A single turn carries every row of the set below to another of its rows. Some are shown first; where does it send the rows asked next?
zomuz: [ -3 -18  -7  -8  -5 -35  -7 -32  -7  -8   4 -14   3   5  15  18   4   3
  18 -13 -20  -3  14   9   0]
gozap: [-17 -24   6  10 -14  -7 -21 -19   3  17  -2 -24  18   1   8   7  17   1
  16  15  11  -1  -7  25  -7]
lukep: [ 11 -28  -5  22   1   0  -9  -4   0  22  -9  15 -31  14 -12 -23 -12  -9
   5 -15 -28  -6  13  -8  -8]
kiras: [-10 -11  10  -2 -32 -12  16 -29 -24  -3  12 -11 -18  15 -13 -13 -31  30
  22  -8 -24  15  -1  -6   6]
goz: [-34  -9  18  28 -23   0 -14 -12 -24   2   0   2 -35   5 -10 -40 -12  19
  19  -9 -22 -31  -5   5   7]
tipo: [-32  -8   5  -5 -18  -6 -27  -8 -10   4  -3 -20 -10   7   8   1  16  14
  11  26  10 -25 -17  15 -14]
sil: [-10 -16  -1  21 -20  -7 -36  -3 -13  21  -1 -27   9   7  15   2   8  26
  20  10  12 -10   0  14 -14]
Pav: [ -3  -9  -1   2 -24 -11 -16 -15 -18  10 -29 -20 -13   2  15  -2  13 -12
  16  24   5  -8 -23  -4 -25]
zibu: [-19 -19 -24 -11 -24 -15 -20  -8 -21  13  -7 -15 -22 -11   6  -9  18   4
   3  22  10 -20  -3  -4 -11]
Pupi: [ -6 -21   3  -8  -1  -8 -30 -19  -6   7 -11 -10  12   6  22 -13   7 -15
  33  12  -4  -2  10  20  -6]
vuvaf: [ 16 -19  20  29  -2   8  12  -7 -20  14 -18  -7 -24  -1   2 -23  -5  15
 -10  -6 -21 -25  -6  -7  16]
zazel: [-25 -19   8 -11 -10 -12 -23 -25   1  13   3 -17   8  -6  10  -6  12  21
  14  25  11  -5  -1  26  -8]
per: [  1 -29  11  30 -28  18   6 -11  25   2   9   2  -9  -6 -11 -15 -12 -12
  19  -6 -14   9 -12   6   2]
ruve: [-16  -5   2  12  -9 -18 -14   9 -23  -4  11 -17 -19   6   5  -1 -10  -7
  10 -11  33   3   0  -8 -16]
nasip: [ 14 -30   4  33 -28   8 -10   5 -15  12   0  -2  -6  19 -14 -36  -2  29
  17  -5 -15   3  12  -6  21]
relum: [ -5  -2   3   5  -9 -37   8 -26 -15   0 -18  15 -36  18 -13 -22  -4   9
   1 -11 -34   4   5   9  -5]
ratus: [ -9 -18  -1  -1  -9 -18  -3 -10 -31  -6   0  17 -28   6 -20 -44 -23  10
  -2   0 -13  20  -1  -4 -10]
Tavo: [-17  -5  27   8 -35 -10  14 -29 -26   7   9  -2 -23  22 -14  -8 -24  29
  23 -10 -16   9  -2  -4  -1]
tizod: [-36   0  22  14 -17 -10   7  -2 -21   1  -4   9 -41  19 -13 -31  -6   0
  10 -12  -7 -22  -9   5  11]
ridag: [-16 -32 -16  -3 -18 -25 -25 -19 -22  19 -16   2 -22 -18   1 -23  21  -1
   3   8  -1 -12   4  -9 -12]
gen: [  8 -33   4  30 -26   4   2  -8  -5  12   7  -9   0   9 -18 -41  -3  35
  19  -2  -8   5   9  -5  23]
Kufe: [  9  -2  -5  14  -6 -28 -18   0 -24   2 -11 -25   8   1  27 -12  -7  19
  19   8  16   0  -6  13 -10]
roveb: [-14  -1 -11   4 -14 -19 -14   3 -14   9  16 -16  -9   5  19   7 -11  10
  16  -2  31  -9   8   8 -16]
piz: [ 21  -5   0   4   2 -25  -6   2 -26 -11  -5 -25 -10  -4  12 -22  -5  21
   3  11  20   0  -8   1  -8]
ludi: [ 20 -29 -13  20   1 -16   5  10   0 -14   1  -1 -19  -1  -5 -20  -7   5
  -3 -16 -34   8   0   6   3]
dedi: [-12 -20  -6 -22  -7 -23  -5 -28  -4   8   4 -12   2   3  16  12  17   1
  14   6  -1  -8  17  19   1]
Zir: [-26 -17  13   4 -25 -18   5 -26   7 -16   1   7 -15 -21  -2 -34  -4  32
   3   2 -27  17  -1   6  14]
piruk: [-14  -4  14   4  -8 -12  -2  -7  -2 -22   4  15 -38  10   3 -17 -25   0
   6 -16 -26  16   4   5 -21]
gotu: [-28 -17  18  14 -25 -12  10 -31   2 -26   0   1 -10 -18  -2 -29   1  25
   0   2 -28   2 -12   8  17]
vedu: [ 17 -25   4  20 -15  -7  17   1  -6   5  -8  10 -20  21 -13  -8  -3  -2
  -9 -10  -7  22  -3 -18  -9]
vug: [  8 -14  21  36 -22   1  19 -11  -2  10 -10 -10 -27  12  -1  -8   7  26
   6 -10 -23 -32 -12  -5  11]
kon: [-41  -3  17  17 -15  -5 -10  -5 -14  -2   0  13 -38   6 -13 -35 -12   5
  13  -7 -18 -28 -10   7  10]
mos: [ 13 -15  20  34  -9   3  16 -11  -3   7 -18  -6 -23   0   1  -8   2  16
  -8  -5 -27 -28 -14  -4  15]
Zufe: [-16  -5   1   1 -23 -21 -20 -14 -16  15   7 -27   0  11   9   5   2  33
  23  15  12 -13  -8  24 -17]
mub: [-29 -17   8   5 -23 -15  -1 -24  14  -8  -3  21 -22 -23   9 -38  -8  24
   2  -3 -25   6   2   3   6]
Peze: [  9 -14   3  -3 -27 -19  -3 -27  -7  16 -24   1 -23   6   1  -7  17 -18
  18  15   5 -12 -18   1 -27]
fabep: [-14 -21   1  10 -12  -2 -25 -10 -16  11 -10 -33   3  -3  11   8  17  11
   4  22   1 -24 -20  10  -9]
vetid: [-10 -32  16  26 -23  24   5 -11  26  -6  13   4 -11  -6  -6 -20  -8  -5
  16  -3 -15 -10 -13  -1   5]
Sagel: [-22  -7  32  20 -37  -3  12 -36 -13   5   8  -3 -15  18 -13 -16 -20  24
  24 -10  -6  16   3  -4   0]
Pamog: [  5 -16  -4  -8  -1  -9 -37 -12   7 -10   1   1   0  16  17 -17  -3  -4
  36   2  -9  -9  19  13  -7]
zik: [ 11 -24   2  28 -34  13 -11   4  -5  -2   0  -4  -6  26  -6 -29  -6  18
  20  -8 -14  16  16 -13  15]
dud: [  6 -25   2  31 -30   2  14 -18  23   3  -1   6  -9  -9  -6 -16  -9 -16
  14 -10 -22   0 -19  13   3]

tizod moves to dud
ratus moves to lukep
Pamog moves to ruve
Now find these:
gozap moves to Zufe
Tavo moves to mos
gotu moves to gen
Pav moves to dedi

A single turn carries every row of the set below to another of its rows. Some are shown first; where does it send the rows asked next?
nimum: [-17  -6  14   0   4 -15 -21   2  -2  -7   8 -10  13 -29  12  14  -5]
zasu: [-21 -34  13  -5  -9  10  18  -8  17   6  20 -11 -20   8 -15  18 -17]
Tulut: [ -5  22   3 -22  14   3 -19  -7  26  18  16   5  -8   3  -3 -13 -15]
rap: [ -2   9  22 -11  16   2  15 -12 -13 -21  20   3   4   8  -8   2 -22]
lezi: [ -4   7 -13   9  -7  29 -14  -6   5   5   6  16 -18  14  17  32 -11]
duv: [  3  12 -20 -17   9  24 -16   0  -2  -5  14 -24 -12  -2  -7   3  15]
Mugos: [-17  11  -5   7   3   7   0 -15  22  -5 -14  -8   6  -6  19  34   3]
nus: [ 15   4  16  -9  -3  17   1   1 -12  -1   6  14 -10   3  34  18   5]
Zit: [  9   2 -14   6  -8 -17 -10  -2 -17  -6  24  -1 -14  10  24   4 -10]
luk: [  6 -11  -8 -14  -7  24  19  -4  -7   0   8 -12 -14  -9 -30  -4   2]
gezo: [-28 -17  11 -18  12   0  14   3   8   2  16   5 -27   6 -29  -2   1]
duzad: [  4 -22  -2  12 -10  -7   1   1   6   8  10   6 -11  17  14 -29 -11]
maz: [-15  18  10 -30 -22  -6 -19 -14   9  -2   4   5  12   9  13   8 -19]
nid: [-20  -1 -18  14 -15  -2  16   0   7  14 -13 -13   3 -16   3   3   9]
zes: [ -7  18 -11 -30  -8 -16 -10  -9  24  11   1 -17  -6  19   0   4 -12]
Zikep: [-12 -12   5   7 -17  17   0   2   4  -3   5  22   3 -28  -8   8 -28]
zol: [ -4 -18  14 -20 -20  25  -9  -5 -12 -15  24 -13 -14 -12 -15   0   3]
Dute: [-25   0   0  -7   1  13  22  15  -4   4   6  -1  -2  37   5   0  14]
Doz: [-21 -16   6  13 -20 -10 -10  -7  22  -7  11  -3  -8 -21   3  17 -28]
rifuf: [-16 -23 -18  -5   7  -9  -7  18  13  11   9 -26 -15   7 -10  10   8]
veka: [ 15 -13  -7   0   4   0  14  -1  11   5   8   6 -32  24  15  27 -13]
renup: [-37  -5  33  -9   6   0   6   0   5  -4   4  22  -3 -15  -3   4  -2]
leza: [-17  -3  37  -5  -3  14   5  -5  10  10   7  -9   2 -29  17  11   1]
Tupu: [ 16  15 -18   3   9  17 -16 -14  -3   0  18  -3 -26   5   2  21 -14]
Pume: [  3  18 -13   8  -4  16  -5 -25 -12  -3   5  -4  -8  11  19  27   6]
lozu: [ -3   7   9 -47 -12  16  -9  -4  17   7   4   4  -7  23  -6  10 -14]
gemi: [-34   1  -3 -20 -14  12  -8  -9  18  14  12  16   0  35   2  -2  -3]
ropo: [-11  -8   1  -3 -10  10   9   4  25  16  -8 -28 -18  -7   6  13  23]
tev: [-17 -13 -12  -3  -7  23 -18  -5   9 -19  20  13  -8   8  -9  26 -26]
sape: [-36   7   4  -5  10 -24   4   2   1   4   9  -8 -10 -10  -5 -13  14]
sasom: [-15  15   2   9  20  -8  -3  24  19  10  10   9  -4   0  11  -3 -23]
teda: [-13 -32  24 -23   2  21   3   1  -2  -9   8   0  -2   1 -12  29   1]
sumir: [  9 -26  17   4  -5   5  23 -15   9   2  -4   6 -10  21  11 -11  -5]
fop: [-13  18  14 -23   3  -3   6 -42  12  -2   7  -1   9  17  -2   4  -5]
kul: [ 17  -9  22   3   0   3   2  -8  -1   0   3   6  -2  -3  19 -28  -6]
mudi: [-23  -9  -5   1 -12  -5 -10   7  -3  13  32 -28 -12  -9   1 -14   3]

zasu moves to mudi
Dute moves to sasom
Now find these:
maz moves to lozu
luk moves to nid
renup moves to gezo
duv moves to Mugos
ropo moves to Doz
Tulut moves to fop
Pume moves to lezi
teda moves to rifuf
veka moves to Zit
kul moves to sumir

